(in the rows, 128 means zero)
The rows of D fall into 3 groups, and each row is roughly a mix of its group's hidden directions.
D (116 x 18):
[[ 62 145 131  96 114 149 124 118 157 103 149 171  72  96 103 120  97 161]
 [154  84 126 146 106 125 139 140  79 126 112  64 168 182 172 131 136 114]
 [121 126 155 123 111  61 170 131 161 101  76 114 175 169 140 125 124  98]
 [184 121 129 182 159 180  90 148  74 107 129  97 125 146 136 135 150 146]
 [120 162 127 128  77 104 192 128 110 113 169 143 100 114 156  73  99 106]
 [ 91 110 109 114 169 161  82 109 166 144 127 161 132 120  85 170 120 182]
 [212 111 143  94 153 119 148 131 140 154 112  99 185 122 126 121 173 125]
 [161 104 139 130  91 108 143 141 139  76  68 111 146 162 128  59 134 143]
 [ 63 137 126 137  99  77  89 121 182 123  77 155 108 135 112 146 114 113]
 [ 73 103 102 124 145 151  61 109 155 158 120 161 113 117 103 171 117 165]
 [115 169 116 147 135 133  91 136 160 124 104 160 106 119  38  87 126 112]
 [131 136 111 134 116 185  85 133  95 129 164 142  52  83 127 106 135 152]
 [126 104 179 120 122 154 172 144  72  94 129  99 147 160 152  75 109 103]
 [169 126 121 153 182 181  75 129 100 161 151 116 129 114 118 176 154 145]
 [145  81 138 125  86  98 164 120  99 138 121 104 168 160 204 109 117 128]
 [ 65 136 144  84 104 131 144 123 172  72 122 151  92 119 106 118  98 166]
 [100 112 124 152 100  87  93 137 110 167  86  97 132 154 141 136 140  50]
 [ 43 120  92 133 121 129  96 111 157 129 130 150 109 140 111 181  95 161]
 [ 79 121 135 136 113 115  58 122 161 151  81 116 141 164  85 170 118 120]
 [135 137 154  99  94 108 207 127 100 138 168  99 160 145 156 105 104  94]
 [155 149 170 100 179 180 147 134 126  87 161 147  97  81 127 128 140 163]
 [146  82 109 152 119 167 129 120  59 150 167 113 141 144 187 121 112 157]
 [ 72 124 137 138  74 121 137 137 109  81 114 142  76 133 153  72  97 115]
 [ 86  79 120 140  91 123  67 109 107 186 120 128 123 138 177 154 112 130]
 [106 115 128 147 141 175  41 139 113 128 100 141  72 107 101 114 145 125]
 [ 82 134 108 178  83  76 138 132 109 123 109 143 116 154 158  95 100  76]
 [114 119 111 156 113 153  64 148  76 159 118  95  87 127 119 122 150  71]
 [ 91 113 122 185 144 135  46 131 130 130  76 139 126 162 104 150 121 125]
 [128 119 121 136 142 174  46 132 116 153 118 149  73  84 106 110 153 130]
 [ 53 142 124 112  77 103 172 122 133 108 146 150 100 132 134  95  79 112]
 [ 82 127 108  97 166 127 111 116 193 127 111 149 136 123  73 182 129 154]
 [169  99 164 147 112 129 120 140  72 132 110 116 119 122 194  74 146  94]
 [168 143 127 144  91 114 174 118  87 154 182 140 129 112 186  85 109 120]
 [133 123 104 125 163 209  85 131 102 140 165 124 100 108  87 141 137 165]
 [203 129 147 143  99  71 144 122 131 158 108 119 172 135 174 104 144 112]
 [140  95 109 164 173 157  61 143 118 117  82 103 130 149 117 169 164 139]
 [ 52 128 183  96 119 110 162 130 122 118 119 141 120 128 140 105  98  67]
 [ 74 126 154 155 154 137  74 132 153  76  80 163  94 133 120 150 117 149]
 [180 143 169  96 123 122  88 111 183 170 111 132 164 116  83 132 139 159]
 [ 65 145 167 128 125 168 103 130 126  77 142 148  69 120 126 144  93 157]
 [164 102  90 116 182 162  91 128 141 154 120 109 152 124  91 174 171 159]
 [101 165 142 130  88  55 143 129 179 109  89 154 118 127 116 101 117  91]
 [142 113  85  93 111 135 149 106 152 130 166 162 105  86 158 123 125 205]
 [122  99 111  87 146 151 171 133 111 135 152  63 178 168 111 172 132 128]
 [102 143 135 142  98 123 191 133 111  55 153 114 121 165 158 127  87 153]
 [211 106 144  96 154 178 117 135 110 138 138 100 137 101 127 114 172 157]
 [125 142 116  73  90  82 171 117 189 130 118 155 132 106 100  80 124 131]
 [ 81 116 149 156 106 143  42 135 127 113  77 135  82 138 116 122 122 126]
 [161 129 135 105 173 192 127 119 139 115 161 140 140 115  88 136 125 204]
 [114 113 180 159 161 167  89 144 118  60  81 142 110 146 125 112 121 150]
 [102 166 154 101  92  83 201 114 157 119 159 134 151 141 133 132  84 123]
 [169 129 106 126 164 189 100 141  90 151 158 128  91  80 106 104 165 123]
 [146 119  76 118 164 183  88 134 138 131 137 112 116 118  68 155 157 173]
 [ 68 116 126 143  95 135  40 121 139 148  99 127  98 144 108 158 110 135]
 [160 130 133 156 180 173  71 139 104 161 120 107 152 141  72 143 151 107]
 [148 138 166 164 174 138  51 131 150 116  83 158 110 108 123 154 152 143]
 [ 43 142 156 133 125 139 135 141 125  66 115 147  84 138 112 111  93 109]
 [ 71 111 159 154 100 132 119 147  90  75  97 117  91 155 161  99 106  98]
 [179 111 111 171 160 133 105 138 101 143 113  81 174 167 137 175 158 122]
 [132 128 114  93 153 140 116  98 184 154 149 177 135  91 104 152 123 195]
 [103 148 187 145  95 143 143 135  78 100 156 130  88 127 174  95  92 107]
 [188 102 157 139 155 159 133 148  68 134 121  88 156 141 145  95 157  94]
 [168 113 101 142 116  78 166 132 128 139 104  85 194 175 141 133 144 103]
 [ 88 136 105 155  69  64 134 116 131 170 121 140 138 151 146 114  97  80]
 [ 76 135 181 123 150 152 131 136 137  53 111 165  85 116 130 111 105 145]
 [ 95 103 134 147  74 119  47 121 111 174 102 122  97 130 156 133 123 107]
 [188 155 128 115 146 148 205 141 105 105 177  94 156 135 118 115 135 132]
 [132 127 148 120 129 147  38 122 158 171  95 123 134 128  68 147 140 138]
 [109 141 103  72 130  92 169 106 186 170 145 159 156 102  90 128 122 121]
 [175  98  97  91 154 146 123 118 145 149 146 108 144 106 144 185 166 186]
 [ 87 126 114 154 164 165  52 128 134 126 115 163  79 105 105 157 133 145]
 [126  95  75 176 107 105  79 117 126 147 109 119 131 154 173 182 134 158]
 [141 113 128 165 183 176  50 132 122 129 104 128 128 135 102 165 148 155]
 [119 128 169  95 165 187 163 123  92 121 189 148 111  93 145 116 110 142]
 [217 157 141 109 122 130 143 135 116 159 153 117 124  84 125  85 165 109]
 [210 106 136 151 121 104 122 126 109 165 110  97 182 149 168 128 154 123]
 [153 100  59 154 161 116  93 131 143 158  91 112 163 148 103 163 166 130]
 [ 88 143 115 124 161 173  82 118 149 129 154 159  89 101  90 174 118 170]
 [109 118 155 162 105 126 142 146  98  47 104 114 100 159 185 114 112 137]
 [214 158 171 155 149 119 113 131 145 101 110 155 121  98 152 114 156 157]
 [131 130  87 167  85 114 150 134  69 148 167  86 126 157 174 139 118  97]
 [177 100  99 101  96  95 166 117 123 179 143  89 178 137 164 136 146 125]
 [131 154 165  91 116 125 206 150 110  81 148  90 121 130 131 101 129  87]
 [ 55 141 154 109 137 135 122 132 164  79  99 165  96 122  80 103 104 125]
 [207  98 120 133 166 138 102 137 116 156  99  97 168 128 129 132 184 123]
 [145 162 119 122 143  94  92 119 190 175 104 155 142 105  67 139 151 110]
 [ 31 117 130 101  99 116 156 129 124 111 124 142 101 133 126  98  91  89]
 [203 133 120 104 169 162 170 129 105 146 177 127 144  92 130 107 155 142]
 [139 124 135  43 133 136 187 114 153 154 165 138 148  91 107 101 130 136]
 [177 128 106 102 170 140 205 121 117 136 183 127 169 114 139 132 136 147]
 [ 76 133 131 127 146 107  88 122 193 113  74 156 133 142  75 155 120 136]
 [143 133 117  97 177  96 137 112 196 157 107 172 162  95  93 139 151 129]
 [ 63 106 124 140 151 148  58 124 154 118  86 150 114 142  89 157 116 149]
 [183 105  93 155 146 122 122 137 123 130 105  75 181 174 126 168 159 142]
 [ 66 147  87 177 136 153  84 136 102 128 145 128  83 140 100 168 111 111]
 [139  91  73 140 169 122  87 133 152 146  78 114 158 145  96 165 170 130]
 [201 141 150 131 158 162 131 155  93 119 126 107 120 106 108  76 171  96]
 [156 122 165 137  93 119 171 131  97  86 138 133 116 128 204  80 112 144]
 [168 175 104 164 135 125  81 139 164 116 101 149 103 111  62 108 153 137]
 [ 88 133 190 132 112  96 139 125 148  93  89 175 124 132 141  73  93 109]
 [207 124 116 142 148 120 102 124 122 188 129 100 173 128 134 164 167 123]
 [128  95 145 149 181 186  76 148  96 116  92 102 142 157  90 128 146 118]
 [147 117 121  36 130 134 189 125 158 135 150 106 150 105 100 117 148 141]
 [163 131  88  88 114 135 188 118 126 159 189  94 169 134 113 140 125 154]
 [166 136 164 161  90 114 150 138  73 124 135 114 124 135 187  75 121  91]
 [168 161 139 120 119 130 215 137 113  80 173 103 144 142 139 112 114 145]
 [ 90 145  83 100 119 101 147 113 142 185 176 122 122 108 130 194 127 104]
 [175 141 171  95  99  88 189 124 134 140 134 128 159 115 155  75 129 101]
 [179 118 187  90 146 157 172 132 121  88 133 135 138 107 148  75 134 158]
 [ 59 132 144 163  98  97 146 136 109  90 110 116 125 178 154 135  89  89]
 [167 112 134 169 105 165 105 147  58 108 133 104  93 132 171  86 138 130]
 [ 87  99 117 116 172 135  82 107 178 141  99 185 131 111 107 154 125 168]
 [123 145 134 164  87 127 117 158  75 103 117  92  78 137 144  92 138  67]
 [ 92 139 136 120  99  56 167 111 188 105 105 157 149 143 148 143  99 138]
 [ 66 138 150  79 139 124 123 116 181 124 118 182  96  86  96 117 114 129]
 [128 134 142 167 126  90 158 134 105 128 121  87 181 189 155 167 114  87]]
Here is one row of each group, with its name. Which group are the others in?
[119 119 156  49 132 100 161 123 191 125  95 130 159 118  90 114 140 121]	S
[154 153 126 135 163 178 119 153 112  85 133 142  73  87  91  82 156 127]	K
[174 105 106 156 125 108 147 141 102 127 107  68 184 183 148 144 148 113]	V

[160 112  98 159 170 160  49 131 132 144 102 144 106 103 110 143 168 153]	V
[137 146 111  87 125  82 190 109 172 167 154 130 184 129 105 146 119 121]	V
[189 133 116 115 139 152 191 131  83 139 192 104 145 115 153 114 139 133]	K
[133 160 103  83 153 135 137 122 156 185 166 128 135  93  60 149 146 105]	S
[166 120 164 129 183 190  95 134  81 155 155 104 132 112 132 162 152 125]	V
[ 70  81 157 107 125 156 147 116 108  91 134 158 115 131 178 107  87 167]	S
[126 115 136 107 183 139  87 114 148 189 128 127 160 115 105 199 149 121]	S
[157 100 138 140 141 184 119 140  60 142 151  67 159 167 131 138 130 127]	K
[170  87  97 113 156 149  85 124 146 162 102  99 170 140  97 160 166 161]	S
[ 76 163 107  98 116 123 144 117 169 122 155 180  82  86  90 111 106 138]	S
[ 71 117  75 133  86  73 118 110 150 178 123 132 136 145 138 166 111 106]	S
